rotation steps, each row followed by its count of steps:
The counts run from 0 to 530.
[ 73 114 120 187 153 157 110  69 154 134 159 117 129 113 142 111 127  94
 150 182  93 179 129 137  99 145 113 104 145 146 105 126 119 158 125 129
 134 126 100 159 116 170 139 135 167 124 101 146 148 142 151 115 137  98
 132 118 125 134 146 138 199]
283
[130 151 149 150 145 102 155 130 160 105 158  90 151  76  59 127 118 129
  92 133 146 126 151 117 140 148  90 121 116 143 148 149 129 115  91 103
 165 145 125 109 115 136 136 131 143 130  78 105 146 176 129 129 164 172
 135 130  76 174 111 131 204]
322
[129 107 139 150 126 146 106 132 143 132 156 178 121  94  74 177  40 104
 151  92 129 120 147 133 127 142 174  91 116  90 125 128  95 160 135 145
 136 162 108 100 118 121 131 125 132 136 128 138 144 122 161 147 171 103
 147 132 116 111 133 119 102]
313
[138 140 179 178 158 111 141 104 109 150 178 133 127 127 130  82 139 133
 114  72 121 117 143 165 119 112 109 140  76 151 130  97 183 150 140  92
 140 128  95 161  98 128 117 141 171 132 103 102 168  98 140 124 115 153
 166 136 135 134 116 151 130]
251
[151  86 131 124 152 156 101 139 149 119 138  93 176 142 122 171 132 114
 159 176  96  89 139 141 150 181 123 117 142 133  89 123  89 106 121 106
 172 153 151 158 154 154 121 147 105 178 119 126 101 104 114 116 122  99
 134 155 140 179 105 106 148]
343
[ 86  99 132 172 173 180  67 123 149 146 144 152 143 129 170 168 147 121
 106 171  90 135 146 121 139 100 120 106 160 170  93 113 143 156 148 102
 130 148 141 168 139 178 130  98 125 135 104 124 108 120 123 112 141  84
 106 110 134 138 124 104 132]
365
[148 118 115 147 121  75 153 101 153 111 132 118 103 160 134 100 124 105
 200 144 112  97 109 169  79 166  90 124 152 110 131 148 150  97 118 155
 132 111 129 114  97 121 129 165 154 153 147 106 102 133 147 125 114 138
 176 148 153 145 138 166 182]
422
[152 144 112 146 131 104 143 117 123  90 160  78 133 109 100 100 164 125
  94 109 104 133 139 148 116 137  92 131 108 126 187 117 119 125  94 111
 142 132 136 151 100 173 133 141 119 111  68 117 142 152 111 124 133 165
 156 118  94 145 134 172 228]
405
[127 169  93 140 155 132 150 123 121 115 121 117  81 114 139 109 118 146
 131 117  81 134  76 158  89  44 109 117 123  95 124 181 133 125 145 144
  82 102 148 133 122 132  99 138 137 125 114  98 118 117 175 155 129 136
 109 110 103 137 106 189 150]
295
[149 117 153 135 160 153 146 162 112 148 114 150 176  94 127 151 175 133
 133 105 125 111 185 113 159 133 116 134 134 121 118 125 183 132 111  77
 149 124 154 147 136 135 114 120  82 144  72  93 106 112 125 118 144 168
  99  88  89 187 115 158 102]
326
[118 130 144 195 129  73 155 100 147 119 150 138 108 116  84 122  86 120
 150 105 154 104 142 112  95 142  90 119 140 112 164 177 148 113 137 159
 116 106 127  78  73 116 137 122 154 162  90  75 121 136 154 155 140 158
 152 129 112 140 132 161 151]
317
[162  90 150  76  74  94 132 157 128 103 118 146 114 174 116 100 122 125
 118  82 120 116 130 150 131 160 155 143 120 153  99 118 112 136 116 104
 130 163  98 132 149 116  77 143 140 145 162 139  83 142 117 116 106 119
 175 170 146 113 132 101 115]
496
[177 149 160 161 170 128 134 139  83 121 148 132 108 136 107 150 101 177
  89  83 104  87 125 155 135  88 133 133  91 123 121 112 153 143 138 113
  99 129 142 150 107 105  84 138 150 131 104  75 148  76 152 161 109 143
 142 133 130 154  88 142 118]
484
[135 125 140 194 150 119 144 170 134 120 111 135 114 123 120 158 143 144
  88 139 110 111 159 132 101 135  65 126 164 109 165 147 143 112 119 122
 117 148 152  92  66 176 131  91 113 119  86 111 114 147 107 123 147 157
 132 135 111 159 139 162 189]
399
[120 144  93 127 151  93 166 153 167 120 134 113  95 130 106  67 104 118
 154 100 104 115 106 178  63 101 101  95 123 114 125 189 105 118 152 130
 136 110 120  74  99 124 126 122 131 136 126 135  84 111 129 154 115 144
 191 161 148 118 119 164 135]
151
[142 135 128 155 155 155 145 169 171 118 149  90 155 111  65 141 105 156
  77 167 137 112 129 132 121 144 107  99  95 130 148 160  98 141 100 124
 172 171  92 103  89 140 145 128 144 137 102 131 121 154 100 171 110 146
 142 156 121 145 114 142 172]
239
[ 91 135 126 101  74 103 101 133 144 111 125 155 103 115 143 139 143 107
 115  92 125 174 139  97 160 100 154 125 143 156 122 133 139 148 115 113
 108 153 117 149 175 149 107 107 113 116 125 145 121 188 161 109 185 117
 113  91  75  84 133 118 153]
59
[155 151 139 116 115  84 159 170 142 111 112 170 110 110  85 132 148 148
 108  39 143 111 147 135 158 130 128 142  92 138 140 138 161 163 113 117
 113 130 134 119 137  98 107 131 128 117 109 102 130 171 148 163 125 179
 142 131  95 132  99 174 133]
324
[ 91 114 121 174 162 161 136 126 114 149 108 154 126 108 194 152 166 136
 142 180 121 143 142  99 131 111 116 134 156 119  97 152 178 130 127 113
 101 128 128 150 114 161 122 120 126 147  84 106 107 132 142 118 160 140
  62  62  82 147 126 147 146]
55
[181 103 110 152 140 164  97 113 118  98 158  82 147 136 112 142 126 126
 121 158  61 116 133 180  95 143 112 117 122 107 148 113  85 127 109 135
 132 132 141 161 105 164 129 145 128 134 117 124 114  96 118 136  99  93
 168 169 144 177 128 138 200]
261
[100 131 111 119 159 145 130 190 124 143  87 177 116 143 181 126 197 157
  88  95  98 129 120 118 138  79 120 130 138 147 106 146 158 158 146  83
  89 136 129 159 155 156 114 111  96 121 112 126 106 136 125 142 129 137
  88  95 112  98 126 149 102]
137
[131 111 152 164 116 100 132 132 119 143 134 124 144 126 140 104 186 102
 107 103 115 124 167 105 112 139  77 147 144 168 171 141 168 135  93  96
 140 105 139 152 100 180 126 106 102 134  74 102 104 134  90 100 115 170
 151  99 102 132 161 160 148]
249
[109  99  85 114 153 154 131 131 176 102 131 121 180 154 129 170 151 108
 191 186 121 107 131 129 147 205 126 113 139 124 118 120 105 122 107 128
 159 153 120 171 131 159 143 173 121 173 125 155 131 143 135 119 110 115
 100 150 127 145 109 145 172]
426
[144 100 126 162 145 148 122 137 128 118 129  97 153 176 173 174 135 137
 152 203 129  86  93 114 136 159 100 114 130 124 123 139 133 109 117 138
 134 152 127 164  93 144 133 157 143 197 107  92 119 101 139 127 105 141
  98 101 120 146 122 148 141]
349
[109 126 122 135 137 147 159 126 156  89 113 111  97  92 102 132 118 142
  94 196 116 151 112 137 129 148 117 122 126 115  87 173 113 159 106 133
 125 160 106 122 114 122 108 135 180 126 113 116 122 182 159 138 145 122
 103 138  97 161 107 131 211]
51
[172 123 122 148 140 134 174 180 117 122 131 103 117 140 142  98  91 163
 100 141 121  97  80 142  84  90  87 105 107 100 130 180 126  96 122 120
 131 154 117  96  62 119 121 121 132 165  97  93  73 103 106 130 119 167
 130 121 118 141 134 155 117]
1
[113 137 100  80  90  88 114 131 156  81 164 113 106 127  87 135  76 124
 130  92 129 138  99 124 154 107 154  92 105 129 129 139  70 107 126 141
 138 157 112 130 162 106 105 139 125 164 128 128 125 132 167 159 162 120
 145 119  77  91 105  83 113]
457
[154 131 178 157 109 114 125 139  83 113 170 134 116 104  83 146  81 139
  57  92 120 149 141 115 155 113 159 122  81 133 158 104 118 166 102 123
 131 183  87 151 102 127 109 134 151 124  95 110 168 136 140 140 135 137
 148 109  92 109 145 121 148]
246
[153  74 130 115  95 145 106 151 138 103 120 171 127 176 112 201 102 117
 137 129 100 120 125 132 147 186 187 121 129 136 122 114 102 166 114 141
 104 186 116 151 127 133 116 142 127 129 170 163 118 133 122 139  94  71
 149 158 158  95 144 113 136]
502
[155  82 135 136 110 128 123 154 103 124  98 135 138 148 195 120 159 108
 163 127  94 127 157 172  91 133 122 151 174  94 117 126 167  96 111  87
 120 131 166 137 106 161  80 129  93 141 114 118  72 107 105  71 135 124
 148 126 137 174 155 144 128]
415
[125 115 115 202 167 150 147 137 159 158 145 145 132 109 144 132  97 109
 169 149 146  99 110 172  76 123 107  85 112  78 129 157 158 131 148 143
 163 140 115  85  90 118 154 132 143 149 112 109  89  96 137 135 136 140
 136 138 133 159 139 177 102]
311
[123 119 147 179 147 169 141 110 120 112 142 110 121 105 142 160 116 142
 127 209 128 128 100 126 137 139 122 125 110 100  92 131 139 140 103 135
 123 167  98 172 105 130 115 163 184 147 123 102 139 141 171 128 154 118
  74 104  94 179 105 140 184]
433
[117 136 132 145 167 179 139 116 132 128 133 101 125  86 123 107 147 137
  91 179  76 171 105 140 120 120 132 125 109 113  82 143 114 171 109  96
 122 130  95 184 118 155 109 152 159 118  92 130 140 133 146 134 115 114
 100 100 102 161 113 151 179]
516
[166 132 165 176 113 121 137 119 133 127 127 133  97  68 110  96 134 112
 118  92  95 144 160 166  78 124 109 136 136  98 132 149 168 152 105 119
 130 124 132 104 102 131 105 117 146  84 106  92 109 153 128 113 135 135
 176 148 116 179 141 181 177]
173
[103 103 122 165 197 142 151 159 167 162 108 171 152 125 128 121 152 104
 161 126 117 114 174 121  98 163  94 118 156 133 124 175 148 140 147 108
 163 128 125 100  90 141 146 110  98 150  79 130  93 125 104 123 119 157
 150 137 141 135 144 167 111]
393
[169 106 126  86  62 130 126 144 113 101 132 130  92 146 142 123 103 116
 142 108  93 137 101 186 113 131 180 117 104  99 118 104  93 152 104 140
 118 177 105 157 144 127  84 160 139 106 185 151 112 138 143 114 109  91
 162 155 139 112 135 132 155]
36
[158 123 113  57  98 108 131 150 133  69 127 127 130 135  85 162 122 130
 146  86 100 123 145 158 171 160 157 135 118 116  94 106  97 112 125 105
 119 149 139 157 169 118  75 161 101 149 140 147 127 138 153 118 136 114
 144 151 105 143  88 104 146]
186
